One turn or mirror swaps these rows in pairs. Which row does each one swap with?
nisu: [ -5   0   3  -6  -3  -8 -50  -5  -3  -7   3   2  -5  20  17 -32 -10   2
   0  23  -5  -3 -10]
tos: [ -8 -15 -23  -7 -17 -28 -29   5   5  -2  -7   9   6  13  17 -26 -18  24
  -1   1   7   6  16]
lel: [-23  -9 -12   3 -34 -28 -25   7   6  19  -8   7   1  11  10 -37 -16  13
  -5   5  -4   3 -17]
kedat: [ -6   2  16 -11 -16 -21 -51   0  15   3   5  -6 -12  13  -3 -31  -5   0
  -8   9   3  -8  -5]
Zemek: [-28  21  -3 -11   3  27  12   6  22   3 -34  -8  17 -27  -3  38  17   5
 -10 -22 -19  26   4]
Buzo: [-20  -4  10   4 -13 -33 -21   3  17  13 -24 -14   2  22  16 -34   4  14
  10 -14  18  -7   6]
zitul: [ 28   8  -7  -5   5  17  25 -14   0   2  18  28  17 -13 -21  27  10 -12
  -6 -11   4  20  -6]
kose: [-17 -13  -6  -1 -21 -27 -23 -12   7   4 -26   8 -11  14  15 -46 -10   3
 -21  -3   1  -6  -4]
soruz: [  2   1  -2  13 -24  14  36 -21  10  -3  -2  28  -3  -7 -13   1  35 -13
 -19 -30   2 -18  10]
Visev: [ 11  19  15   1   6  12  31 -15  24   9  26   5  -3 -12 -13  13  31 -24
 -15   8  -8 -11   2]
Susa: [  2  15  16   8  10   7  38 -15  13   9  13 -16  23   4   2  15  31 -22
   2 -14   1 -11  -7]
pon: [-18   4 -26 -11  22   9  -3  10  11   6 -30 -30   3 -24   8  -8 -51  -7
   5 -37   1   2  -2]
guma: [-15   2 -26 -11  18   7 -10   4   2  10 -32 -28  -2 -18   4  -9 -47  -7
  -1 -30  -6  -1 -11]
vaf: [-27  17  -1 -16   5  19   4   6  25   2 -38  -8  23 -27   3  36  -1   8
  -8 -18 -24  23   6]
fot: [-25   8 -26 -11  18  11  -7   6  13   7 -31 -33  -4 -12   3  -1 -47  -8
   1 -31  -1  -4 -11]
pino: [-33  16  -2 -14   3  19   4   4  18  -3 -34 -11  23 -31   0  36   7  11
  -4 -21 -13  22   0]
nuvon: [-18   2 -22 -12  19  10  -2   4   9   1 -29 -26   3 -16   4   0 -51  -9
   6 -36  -6  -1  -6]
fina: [  4   6  -8   3  -1 -19 -37   8  -8  15 -15   4  -1  13  11 -26 -25  -2
  -5  17  -1  15 -30]
fisi: [  9   2  -3   1  -5  28  26 -33  -3  -2  23  34  -5  -4   2  13  20 -21
  -6 -12  -2  -2   8]
pepag: [ -6   6  12  -4   7 -39  -4   4  12  16  -4 -24   9  11  30 -31  -4  -2
  11  12 -17   0  -9]
bibok: [-16  38 -16   3 -19 -24 -30   2  -5   7  -7 -17   4  12  19 -37 -12   0
 -17 -18 -12   8  -7]
mip: [ 11   7  -4   4 -15  17  52 -14   9   4  10  23  -5 -10 -17   7  19   5
 -25 -11  11  -7  -6]
Nuga: [-19   0 -35  -9  15   7   0   6  16   7 -29 -28   4 -18   8  -4 -48 -10
   6 -32  -2   0  -9]
mul: [-17   6 -32  -8  16   7  -7   9  17   2 -34 -21   3 -20   4   1 -48  -7
   0 -38   2  -4  -5]
mek: [  7   9  20   2  -5  11  33 -13   2   3  12   2  -6 -10 -19   9  37 -17
 -12  -8  10 -24  15]
teb: [  3  12  10  11 -13  17  43  -3  -4  -2  23  22   7 -17 -29   1  16  -9
 -22   8   5  -6  -2]
dadup: [ -5   5 -12   1  17   5  46 -33   4  12  12  11   5 -12  -2  14  34 -13
   1 -16  -6 -13  17]
bok: [-25  18 -11  -6   2  16   5   5  21   0 -44  -5  18 -32   0  35   2  13
 -14 -22 -16  16   3]
Rizip: [ 24  15  22  -3  -5  17  16 -12   9   2  19  12  -9 -19 -28   2  28  -9
 -15  -8   0 -21   9]
Zufi: [-14   2   7   0  -8 -33 -35  -9   8  10  17 -19  -6  12  10 -21 -10  -9
   4  18 -14 -12 -17]
kifug: [ 16  17   7  13  -5  13  40  12  -3  -4  14   0  25  -7 -11  21  24  -1
   8   8  15   4  -4]
taf: [ -9   2   1   5  -3 -23 -18  27  -8  -2   2 -20  21  16  16 -25 -21   6
   9  23  20   9 -17]
virag: [  3   4 -14  -3  -3  18  36  -7  -3 -20   8  31  15 -18  -9  12  26   7
 -13 -20  19 -13   9]
ditu: [  2  36  13   9 -15   9  35  -4   4   1  29  29   3 -15 -22   8  12  -8
 -13 -12   8  -6  15]
luro: [-18  -5  11  -9 -19 -34 -27   2   5  15  -3 -14  -8  10  11 -37   1  -8
   0  12   5 -16   7]
Rop: [ 12   6  21   6   3   5  40  -5   7  10 -15   6  17 -20  -9  -3  35   4
  -9 -24  18 -24   7]
guki: [-15  -3  -5   7 -36 -24 -24   1   5   5   2  -4  -7  21  -2 -35 -25   3
   2  24   0  10  -1]
leme: [-26  23 -10  -9   3  20   5   9  19   7 -36  -7  15 -37  -2  34   2   6
  -4 -15 -25  17   5]
bir: [-11  -3  -8 -14   3 -28 -39  -2  -4  -2   0  12   9  18   6 -17 -27   3
  -2   5   6  31 -19]
buzuv: [  1   8  -5   4  -3  32  42  -1  -8  -4   2  10   6 -13 -25  -7  26  -5
 -19  -7  -6  -1  28]
lomon: [ 27  14   8   7   6  32  16  -7   4  -8  22  19  -6   0 -11  13  27 -11
  -7   0  -6 -11  11]
Guse: [-33 -13 -15  -7   5 -36 -22 -23  -3  20  -8  -9   4  15  25 -26   0   0
   3   7  -8  -1   6]
zivo: [ 13  50  -9   7  -7  12  34 -13   7   2  10   4   7 -11  -6  -3  24  -7
 -30 -27  -9   3   8]
kuvu: [-24  15  -3 -13   2  22  10   6  23   3 -40  -9  20 -36   2  31   7   7
  -8 -14 -22  25   4]
Givev: [-31  -1 -19  -9 -22  -8 -28  -1 -14  -4 -19 -14   1  20   1 -46 -10   9
   1  11  -2   4   7]
Rodi: [-19   2 -27  -5  16  11  -6   7   7   1 -23 -32   5 -16   7  -5 -44 -10
   4 -38   4   1 -10]
sinu: [-23  21   3  -3 -28 -26 -33  -5  -1   9  10   4   1  10   5 -32 -34   6
  -6  11   8  -3   2]
vad: [-27  17  -7  -7   6  16  10   0  17  -2 -32 -10  20 -31   1  40   9   7
 -14 -19 -20  22  -1]
rim: [ 23  19   4  13   4  27  26  -7   0   3   5  18  -4  -1 -20  33  24 -13
 -11 -10   6  15 -13]
tevo: [-17 -12  -5  -7  -8 -18 -34 -18  -4   5   6  15  -7  12  30 -31 -16   0
  -7   8 -13   9  -4]

mip swaps with lel
bir swaps with zitul
Susa swaps with pepag

